(in the rows, 128 means zero)
One turn moves each row of this set onto another row. After a few examples, where does it send each row asked below?
J330: [141 139 128  94 142  97 105 116 159 127 163 123  90  93 120 124  98 108
 119  78 165  74 150 111 152 159 132 154  84 101 147 141 118 114 111 122
 113 107]
J739: [135 101 162 110 116 151 139 153  98 169 131 132 117 137 111 135 104 141
 101 132 142 150 152 101 118 142 174 100 141 138 120 121 160 176 125 135
 126 154]
J462: [156 143 160 139 153 140 129 163 138 147 109 143 127 125  91 125 136  84
  98 123 158  99 108 114 154 102 144 149  81 114 158 142 129 118 124 141
 143  93]
J267: [109 100 137  99 131 139 139  82 111 173 134 122 120  92 144 143 152 135
  90 124 154  83 141 103 159 118 138 149 101 106 138 152 156 150 154  89
  83  96]
J918: [148 109 112 129 147 119 137 184 132 141 118 148 131 141 130 123 116 122
 145  83 138 147  91  87 114 113 136 125  95 101 142 157  86 155  94  89
 127 145]
J756: [132 105 119  90 145 114 139 134 113 134 128 142  86 129 141 136  98 164
  87  92 165 124 182 105 140 159 161 112 119 145 128 140 112 145 143 102
  84 168]
J343: [140 165 161 111 146 145 132 138 129 142 137 114 161 120 140 123 112  97
 140  91 150 130 116 140  79 124 112 154 129 135 121 154 123 156 155  78
 138 120]
J686: [111 102 118  84 118 150 125 171 140 128 134 154 102  77 155 175 102 158
  96 117 145 121 141  98 123 119 139 150 143 136 152 102 142 105 109 155
 125 144]
J307: [131 156 107 116 128 114 111 139 172 147 127 152 111 120 104  91 122 129
 105 113 137  98 107 121 134 189 137 125 117 126 121 134 110 112  84 136
 157 142]
J354: [111 119 113 118  98 143  99 127 132 146  93 132 137  91 163 130 158 179
 120 158 121 124 129 103 145 102 157 112  85 114 112 125 155 134 139 120
 139 147]
J802: [137 116 121 105 145 113 147  81 110 122 123 146 149  91 161 142 148 126
 119 103 138 129  79 102 127 102 153 151  88 109 102 141 125 148 129  99
 105  78]
J870: [131 121 122 103 119 147 178 145 137 106 176 114 132  77 181 116 142 141
 115 148 138 107 113 138 132 146 124 137 157 105 129 129 145 131 149 121
 163 155]
J23: [108  94 124 143 169 128 149 136 111 124 148 118  95 113 109 112 130 144
 123 100 102 114 143  93 151 162 129 116  62  78 124 165 144 148 136  82
 128 147]
J772: [143 157 109 115  95 108 120 114 164 126 131 124 136 120 139 139 109 135
 121 128 146  83 133 151 126 146 156 152  64 115 153 136 124 105 142 167
  97 143]
J61: [ 78  94 108 151 154 153 153 170 114 119 135 111 134 109 151 146 106 160
 139  91 104 115 115 108 117 135 133 143 115  90 143 167 144 120 163 131
 103 142]
J168: [ 99  98 122 129 142 140 141 140 123 144 129  97  89 101  99 111 134 146
 134 110 112 100 100 108 106 119 116 107 118  90 163 163 138 134 104 117
 178 100]
J56: [151 167 159 130 138 155 180 138 128 111 131 148 128 122 116 139 128 106
 119 117 155 146 144 168  96 127 117 133 109 133 125 188 131 149 124 105
 134 137]
J724: [154 129 159  97 155 127 170 173  96  83 119 148  98 126 142 120 123 129
  78  82 155 113 137 111 111 137 166 110 100 132 124 104 130 140 144 145
 109 138]
J156: [126 127 127 103 105 139 155 111 152 104 142  93 109  81 161 114 122 139
 142 136 130 146 132 157 138 133 169 134 138 140 111 128 107 101 151 123
 165 132]
J683: [162 106 129  95 110 155 108 113 155 176 123 148 134  80 146 143 117 155
  91 102 160 119 112 133 146 104 146 128 144 130 120 174 149 166 111 117
 112  89]

J756 turns into J330
J772 turns into J802
J918 turns into J686
Now these:
J156 turns into J343
J168 turns into J739

